Each scene shows the same named points in several views, each turned, perhaps mirrored, and shifted as a whole.
A view may leave some points out. In some views, one point has been moved. Which views, in the order they come, and which point in each? Write - if no view has one.

-- scene 1 --
view 1:
  rigef [ 11 -40  18  36  -4  -3 -61  -1  58   7  24  -8  15  31  -1  17]
  soniv [  9 -36   6  37 -13  15 -60   2  53   4  18 -14  10  31   2  19]
  vud [ 18 -54  12  36   1   4 -55   7  55   0  15  -9   6  28  -3  25]
  beko [  8 -43  13  40  -6   0 -52   6  65  -2  25 -10  12  35   4  18]
  noga [  9 -35  12  39 -15  12 -58  -4  55  10  25  -9   7  29   0  22]
  Vof [  4 -36  13  38 -10   4 -59   2  60   3  28  -8  13  33   3  24]
  Moda [  9 -31  13  29  -6   1 -66  -1  57 -10  25   0  16  33   5  22]
  sidi [  1 -29   6  39 -15   5 -55   7  55   8  31 -16  23  32  -5  27]
  Rel [  5 -39  15  34  -4   5 -68   2  54   7  22 -10  13  30   1  23]
view 2:
  nom [ 15 -20  10  22  -6   0 -15  16  27   4  -1 -23  28 -24  -1  24]
  Moda [  8 -23   4  16 -18  -6 -17   0   9  18   4 -23  22 -23 -12  21]
  soniv [ 16 -16   6  22  -9 -13 -21  18  16  19  -2 -34  32 -13  -1  18]
  vud [ 14 -14  14  31  -5 -22 -22  11  13   6   2 -22  27  -9  -8  17]
  noga [  9 -23  10  29 -11   0 -14  20  20  14  -5 -32  28 -21  -7  19]
  sidi [ 19 -21  14  18 -15   2 -20  13  27  11   0 -30  31 -27   4  30]
  Rel [ 12 -23   3  19 -11 -10 -17  12  14  12  -3 -25  25 -18   0  18]
  fogu [  8 -18  -1  21  -1  -8 -12  14  17   3   0 -17  24 -17  -9  16]
  rigef [ 12 -17   1  18  -4  -8 -15  12  18  10   1 -22  26 -19  -7  20]
  Vof [ 14 -22  10  21  -8  -4 -15   9  18  17  -1 -26  26 -24  -4  23]
view 3:
  Vof [-18  60  35  17  41  -9 -59  42 -59 -15 -20  -5  -6  25  40 -31]
  fogu [-15  51  23   9  39  -9 -68  36 -62 -12 -30   1 -11  21  47 -23]
  Rel [-17  57  31  13  46 -12 -61  40 -66 -16 -21  -5  -7  24  41 -23]
  rigef [-16  57  27  13  41  -8 -63  36 -61 -13 -26  -2 -12  25  45 -27]
  sidi [-19  62  37  15  48 -17 -51  37 -49 -11 -10  -6  -4  25  46 -35]
  noga [-20  60  34   9  40 -16 -69  44 -58 -15 -21 -12  -3  22  44 -34]
  Moda [-14  62  41  27  39 -11 -60  44 -70  -9 -26   1  -9  25  44 -26]
view 4:
  soniv [ 24   8  16  -1 -16 -16  15   7   5  -2   9  17  -4 -17 -12 -17]
  noga [ 15   8  13  -2 -10 -12  12  15  11   8   2  18  -9  -8 -16 -21]
  Vof [ 15   7  16  -1 -17 -14  13  16  19   3   8  18  -6 -17 -13 -27]
  Moda [ 22   8  22 -12 -15  -9  18  14  26   2  10  22 -12 -25 -18 -33]
  nom [ 10  15   8   3 -20 -12  10  22  15   0   6  13  -7 -11 -20 -27]
  vud [ 26  11  18  -3 -19 -19  14   2  18 -16  -1  13  -6 -10 -23 -21]
  Rel [ 20   9  15  -3 -14 -15  16  15  14  -3  11  22  -3 -18 -22 -24]
  beko [ 19   6  17   0 -21 -16  14  10  23  -4   4   8  -7 -20  -9 -25]
  rigef [ 18  11  10  -3 -15 -12  17  16  18  -5   6  11  -5 -21 -21 -24]
  fogu [ 17  11   7  -4 -11 -13  19  18  20  -8   2  10  -3 -18 -29 -22]
view 5:
  Vof [-13  -1   0   2   4   2   2 -10   8  -7   5 -18   6 -22  14  13]
  Moda [-16  -3   2   8  11  12  -3 -15   9  -8  -5 -25  10 -24  19   8]
  vud [ -6  -3   0   5   8 -12  -1  -9   5   4  -6  -9   4 -20  29   1]
  noga [-16  -1  -1  -3   1  -5   9 -15   0  -7   9 -22   7 -20  18   8]
  sidi [-16   7  -2  -6   5   7   3 -10   6  -2   9 -20  -7 -17   7  16]
  Rel [-13  -2  -2   3   3   2  -4 -15   8  -5   6 -15   7 -16  23   9]
  soniv [ -6   1   1   1  -1  -2   4 -20   5   2   6 -12   4 -22  25  15]
  rigef [-14   1  -6   0   2   2  -3 -11   5  -3  -1 -12  13 -19  19   7]
  beko [ -8   0   0   4   4  -2   2  -6   7  -1  -5 -11   8 -28  14  13]
  nom [-18   4  -8  -6   2  -1   2  -5   4  -4   7 -14   3 -14  10   7]
view 6:
  sidi [ 10  17  -7  11 -41  12  13   1 -20  35 -11 -21  -9  30 -27 -19]
  beko [ 24  12   2   6 -45  22   4   0  -4  26  -6 -14 -12  32 -28 -19]
  soniv [ 22  10  -2  11 -45   8   3  -7  -7  34   1 -14 -19  34 -34 -26]
  Moda [ 10  13  14  17 -47  15  -2   5  -6  22 -15 -21 -19  34 -27 -24]
  noga [ 16  15   0  10 -35   2   9   0 -11  23  -4 -14 -14  38 -31 -25]
  Rel [ 21  15   7  15 -43   6   6   0  -6  32  -6 -22 -17  35 -29 -28]
  fogu [ 30  16   7  18 -37   7   4   1   0  20  -5 -28  -9  37 -25 -24]
  vud [ 29   9   4   7 -42   5   1  -3   7  29  -1 -16 -19  29 -18 -17]
  rigef [ 26  14   4  16 -41  12   3  -1  -4  24  -6 -25 -11  36 -28 -24]
  Vof [ 17  15   5  10 -42  14   8   3 -10  28  -9 -17 -13  34 -30 -24]
Views with a point moved: view 1
  moved in view 1: soniv

-- scene 2 --
view 1:
  dapa [  4   6 -13 -18  -7  -6 -11]
  Povu [  4   2  14 -10  -8  -8  -2]
  sefo [-10   7  10 -16 -12   0  -1]
  Duse [  5   0  -8 -13  -7   8   3]
  zum [ 15   3 -14   0  -3   9   2]
  kod [17 -2  8 -7 -9 -6 -2]
  Regam [ -4  10 -14 -10  -9  13   1]
view 2:
  banaf [  8  13  -1   5 -11   2  25]
  rad [ -3   3  -1  10 -21 -17  28]
  dapa [-12   6   1   7 -10 -11  12]
  rit [ -2  16  14  -4 -14  -2  28]
  Regam [-12   3  13  -5  -9   4  28]
  Povu [  5  15  -9   7  -7 -10  26]
  zum [-9  2  5  4 -5 11 10]
view 3:
  Povu [ 34  16   7 -31   2  16  24]
  banaf [ 29  12   7 -26  -6  15  35]
  rit [ 11   9   9 -21  -8   9  26]
  dapa [ 11  21  -8 -35  -1  12  25]
  zum [ 14   7 -11 -22   1  25  44]
  Regam [  1   7   4 -27   0  14  33]
  sefo [ 21  13  17 -34   0   9  24]
  kod [ 36  17  -3 -31  -2  19  33]
view 4:
  rad [-18   4  -6 -34   9   8   5]
  dapa [ -5   2  -7 -32   3  -1   2]
  zum [  4 -11  -4 -34 -18   4  15]
  sefo [-24  -8 -10 -37  -5  17  -7]
  rit [-19 -13 -17 -30 -12   3  -1]
  kod [-17   2   1 -40  -9  14  17]
  banaf [-21  -8  -7 -36 -10  14  13]
  Regam [ -3 -18 -13 -30 -10   4  -3]
view 5:
  dapa [ 33  15  50  -9 -32  15  37]
  banaf [ 11  14  40   1 -30   5  43]
  zum [ 25  12  23  -2 -25  13  30]
  kod [  8   6  42  -3 -32  16  38]
  Regam [ 37  22  35   4 -29   0  37]
  rad [ 21  15  59  -8 -34  11  38]
  sefo [ 20  17  52   8 -41  -1  47]
  Povu [ 11   7  48   3 -40  10  46]
  rit [ 27  20  40   0 -28  -2  50]
view 6:
  Duse [ -8  35 -16   0  13 -17 -12]
  kod [-20  39  -9 -14   9 -12   2]
  Regam [ -7  23 -21   3  17 -20 -17]
  sefo [-24  30 -14   0  30  -8  -8]
  Povu [-29  37 -12 -10  18  -7  -1]
  banaf [-20  31  -8  -6  16 -17   2]
  rit [-17  16 -19  -4  23 -18  -9]
  rad [-12  33  -8 -17  22  -1 -11]
  dapa [ -7  29 -17 -17  15  -7 -18]
Views with a point moved: view 2
  moved in view 2: dapa
